In the data rows, the value 500 means zero.
Here are some points:
[698. 559. 471. 656. 616. 607. 507. 349. 631. 408. 534. 507.]
[423. 413. 606. 448. 427. 532. 485. 544. 565. 506. 623. 511.]
[637. 515. 512. 530. 588. 646. 442. 486. 599. 409. 541. 566.]
[486. 252. 622. 419. 460. 391. 464. 642. 747. 618. 620. 678.]
[580. 496. 274. 461. 741. 565. 441. 719. 474. 469. 246. 737.]
[591. 272. 637. 352. 456. 549. 337. 629. 776. 624. 615. 805.]
[338. 657. 401. 591. 496. 658. 496. 325. 444. 562. 633. 266.]
[516. 493. 422. 333. 532. 527. 393. 715. 405. 493. 314. 689.]
[693. 469. 488. 640. 638. 598. 536. 497. 630. 326. 512. 576.]
[609. 533. 435. 501. 585. 531. 489. 618. 381. 353. 318. 593.]
[392. 261. 570. 575. 561. 377. 620. 690. 591. 488. 555. 501.]
[536. 681. 251. 515. 664. 517. 480. 538. 292. 464. 260. 530.]
[818. 456. 567. 612. 626. 505. 531. 470. 667. 347. 442. 667.]
[558. 573. 542. 398. 344. 514. 435. 325. 575. 623. 566. 498.]
[595. 349. 575. 578. 535. 413. 568. 551. 665. 452. 546. 568.]
[416. 659. 340. 498. 601. 821. 351. 341. 582. 598. 634. 425.]
[503. 577. 383. 567. 617. 455. 552. 621. 282. 365. 272. 495.]
22 more points follow, each with its number after it:
[436. 514. 537. 248. 397. 690. 288. 672. 423. 504. 490. 635.] 0
[430. 506. 527. 274. 369. 579. 347. 658. 404. 504. 453. 634.] 1
[415. 385. 658. 401. 323. 431. 470. 496. 611. 648. 648. 506.] 2
[588. 673. 444. 634. 547. 530. 542. 237. 518. 498. 549. 355.] 3
[512. 317. 634. 568. 467. 324. 616. 528. 615. 506. 559. 500.] 4
[435. 363. 596. 590. 501. 320. 652. 558. 506. 464. 553. 412.] 5
[207. 388. 598. 381. 385. 574. 459. 677. 469. 520. 666. 410.] 6
[500. 525. 505. 596. 536. 568. 555. 414. 524. 404. 576. 381.] 7
[471. 638. 263. 515. 599. 360. 550. 580. 246. 484. 198. 444.] 8
[716. 581. 499. 504. 474. 556. 442. 217. 673. 598. 529. 604.] 9
[547. 648. 406. 512. 549. 704. 408. 299. 586. 571. 604. 464.] 10
[378. 530. 530. 460. 508. 711. 387. 496. 532. 510. 634. 473.] 11
[587. 582. 546. 487. 453. 500. 478. 373. 476. 496. 504. 483.] 12
[707. 419. 612. 669. 516. 351. 648. 415. 638. 415. 512. 521.] 13
[566. 488. 601. 565. 406. 382. 582. 330. 595. 554. 591. 439.] 14
[362. 225. 549. 704. 606. 187. 740. 676. 573. 515. 524. 432.] 15
[589. 434. 622. 500. 378. 412. 515. 393. 658. 606. 617. 543.] 16
[558. 511. 516. 656. 620. 562. 574. 489. 491. 302. 529. 431.] 17
[668. 400. 513. 567. 703. 647. 498. 618. 658. 350. 527. 684.] 18
[663. 565. 271. 500. 732. 536. 461. 606. 431. 437. 198. 670.] 19
[583. 547. 597. 323. 324. 515. 398. 422. 510. 588. 505. 560.] 20
[526. 264. 586. 691. 541. 170. 748. 543. 603. 496. 506. 474.] 21
Which of these numbered points is nearest to each point below, ignoring the 3 directions in which the first points spread most? Its number follows each.
[702. 637. 308. 401. 552. 368. 427. 456. 422. 641. 178. 707.] > 9
[648. 572. 591. 471. 345. 385. 522. 283. 574. 610. 543. 508.] > 16
[509. 425. 633. 484. 408. 448. 525. 495. 585. 539. 603. 499.] > 2
[281. 410. 571. 431. 454. 647. 453. 640. 485. 471. 653. 451.] > 6
[576. 603. 562. 478. 391. 442. 493. 340. 519. 572. 539. 476.] > 16
[636. 615. 546. 509. 426. 497. 489. 312. 485. 502. 501. 466.] > 12
[450. 589. 464. 653. 617. 641. 556. 461. 418. 326. 553. 340.] > 17
[329. 496. 562. 102. 283. 762. 188. 673. 450. 626. 565. 653.] > 0
[430. 235. 532. 632. 642. 382. 615. 733. 640. 450. 512. 594.] > 17
[499. 588. 535. 424. 349. 520. 438. 314. 558. 664. 587. 450.] > 16
[512. 580. 558. 357. 394. 578. 405. 501. 436. 503. 487. 558.] > 1
